A: rows in a few groups, each row roughly a mix of its group's directions:
A (98 x 10):
[[  8  26   5  45  -9 -38 -16   7  22  -8]
 [ 10   2 -24  -6  18 -46  12 -23  36   4]
 [ 40  15  13  26 -18 -19  -8  23  32 -13]
 [ 33  33 -22  29  -6  -1 -36   3 -17   4]
 [-31 -30  26   5 -34  30  -7 -16  11  -3]
 [  0 -12   4 -21  49 -28  29 -14  -7 -17]
 [-40  28 -34  30   8 -12   0 -17  13   8]
 [ -8  -3   5 -24  48 -31  32  -3  -7 -12]
 [-50 -21  12  37  17  -2   6   2 -18   7]
 [ 26  33  -5   2  34  23  36 -14 -10 -10]
 [ 10 -30  16 -37   5   9 -27  12  24 -32]
 [ -4 -33   8  16 -22  29  40  16 -15  16]
 [-24  45   6   8  -9  29  32  10   1 -19]
 [-15 -32  19 -36  -9  12  30  -2  -7 -33]
 [-25 -26  19  -8  -4  35  29   7   2  35]
 [-22  -2  23  21 -20  39   1   6 -41  -1]
 [ 34  25  29  26  13 -14  22  15  -2 -27]
 [ 12  18 -27  -1   4  16 -36 -13  16  43]
 [-18  14 -47 -19  32  -8  26  -5   7  14]
 [-23 -20  20 -29  35  22  31   3 -17  -4]
 [ 31  21 -31  20  19 -27  12 -12  28  13]
 [ 18 -16  -6 -29  -4  38  18  32 -12  26]
 [-17  11 -27  12  28 -45  20  12  21   4]
 [ -2  23   2  20 -50  13 -16 -26  23  -9]
 [ 25  10 -22  23  -5 -29 -35   6   4  35]
 [ 14 -42  -6 -19  30 -38 -16 -10  -2   9]
 [-48   6 -41 -11  15  -7  20  -4  17  -4]
 [  2   5  10 -13 -63 -11  11  15  -9  18]
 [ 40  -2  31 -35 -17  14  14   6  20 -14]
 [-40 -14  19 -13   3  32   9 -24 -34  -5]
 [  5 -17  23  -7 -35 -48  19   1 -16  -6]
 [ 14   6 -11  26  -5  41 -48  -2  -4  11]
 [ -5 -15 -28  -1 -16 -37  41  -3  -1  29]
 [-36   7  14  46 -18 -13  -7 -25 -15 -12]
 [ 19   8 -23 -27  11 -39  -2   7  37  20]
 [ -3 -18   6 -43   8  34  15   0 -36 -16]
 [ 25  23   4 -16  20 -42 -12   6  27 -26]
 [ 28  16 -19   1  23 -16  41 -16 -22 -23]
 [-46  14  -1   5 -32  39 -13   8   9   0]
 [ -4  19 -14   5   9 -46  30  -9  21  30]
 [  7 -27 -30  -3  -4  17 -42   3 -37   4]
 [ 27  -5  24  36   6 -24 -32  26  11 -10]
 [ 15   7   1  -8  -5  56 -19  -6  35  -6]
 [ -7  37  10  42 -13 -22  10  19  -3  28]
 [ -5  10 -21 -23  58  20  10   9   5   9]
 [ 10  48  16  -1  -5  -8  37  31  -9   3]
 [  2 -17  21  39 -14  15  45  18   5   8]
 [ 10 -15   4  -3  -5  12 -53   0  11 -42]
 [  3  30 -27 -19   7 -20 -47  -6   8  18]
 [-11  -5  26  37 -20 -14  41  21   6  14]
 [  2   5 -11 -33  44 -28  32   0 -11   9]
 [  8 -36  17 -17 -22  34 -15  36   6  -4]
 [  4  25   9  22 -49  18 -23 -26   1  -1]
 [ 49  32 -10 -24  12 -22   0   5  -8  16]
 [ 21 -29  20  12   0  28 -11  30  30 -24]
 [-22  42 -21   4  23  32  29   0   4  -8]
 [ 18  44 -29 -18   5 -18  -4  10 -30  17]
 [ 36   7 -23   6   5  -5 -40   8   9  37]
 [ 30  -7  42  24  23 -12 -25  13  -3 -19]
 [ -6  37  12   9  37  28 -19  28  -2  11]
 [ 27 -16   6 -43 -12   7  16   8  35 -24]
 [  0 -16  20  -3  29 -50  20   6   1 -26]
 [ 24 -31  -5 -39  -4  23 -20  19  -3 -26]
 [  0  27  26  14   8  27  35  -8  -6 -38]
 [-29 -45  22  19  16   3  14  24  14 -13]
 [ 17 -44 -18   1   9  13 -28 -40   2   4]
 [-41  16 -24  -8  10  43  15 -18   3  -8]
 [ 17  39 -25  28 -16 -17 -28 -11   2  20]
 [ 13  28  29   0  17  -8  -9   4 -15 -52]
 [ -8 -31   1 -32 -19 -38  29   2  18 -10]
 [-31  18   9  14 -18   3  22  11 -27  44]
 [-40 -33  20  19 -18 -30  10  -5 -12  14]
 [-16   1  -5  25 -38   1  -7  25  -8  45]
 [ 14  -1  13   0  -7  28  40  30 -37  -1]
 [ 45  10 -34 -17  16 -30  14   7  14  -6]
 [-34  -7  37   3  14  44   6 -15   3  10]
 [ 11  -2   9  -5 -14   9   6   4  67  -8]
 [ -4 -39 -29 -30  -9 -15  20  -5  18  29]
 [ 24  44  -5  43  18  -4  16  -1   3   9]
 [ 18   6  16  30 -21 -18  -9  41  32   4]
 [-30   6  27  -9 -44  18 -19  24  -8  11]
 [ 16 -16 -24  20  34   8 -20  37  -8 -25]
 [ 24   7  21  19 -45 -26  -7  30   2   5]
 [ 11  -8  -2   5  22  57 -19  16  10 -21]
 [-15  18  41 -12  -9  41  18 -26   0   7]
 [-40  26  24 -16 -10  39  -2  16 -13   4]
 [-27   0 -17 -22  58 -12  12  -1   2  -2]
 [ 21 -17   8   8 -43 -44  -8  17   4   9]
 [ -5 -28  -1  33 -18 -32  13  -5  41   4]
 [  8  10  25 -13 -38  -7  17 -15  47   0]
 [ 34  27   4  15  25 -35  20  26   3  -2]
 [ 29  -9  -7  43 -19  -2 -39   5  18   1]
 [ 11   9   3  26 -50  38 -10 -11   3  -6]
 [ -4 -24  30  32 -21 -40   2  14 -19   3]
 [ -3 -50 -20 -12 -18 -12   0 -40   4  -9]
 [ 40  -2 -33 -13  -3 -22 -16  20  33  -3]
 [ 26  -6   2  -2  24 -26 -14  15 -32  42]
 [-53  -9  23 -23  18  23  -8  -5  -9 -14]]

one row of each group, then the others: which group is each in?
[ -8  48 -31 -11 -17   4   2 -35  11  -2]  W
[ -5 -17  17   9 -25  47 -22  30  -4  15]  N
[  2  45  -4  -7  11 -16  16  42  -2  25]  E

[ 10   6  -3 -16  59  20  15 -21 -13  -2]  E
[  2   6 -14 -21  28   9  46 -14   0  36]  N
[-15  -5  24 -12 -47  -7 -26  28  -5  23]  E
[ -3   4  26   0   5  11 -17  -7 -26 -57]  N
[ 40  -1 -26  -4 -39   8  12 -22  -7  24]  E
[ 24  31 -17 -34  39 -14 -12 -14  11  -7]  N
[-22 -16 -29  28  -4  14 -42  -4  27  -1]  E
[-16   5   8  21 -43  36 -32   8   8   1]  E
[ 21 -11  -5 -23  17 -28  39  10  35  10]  N
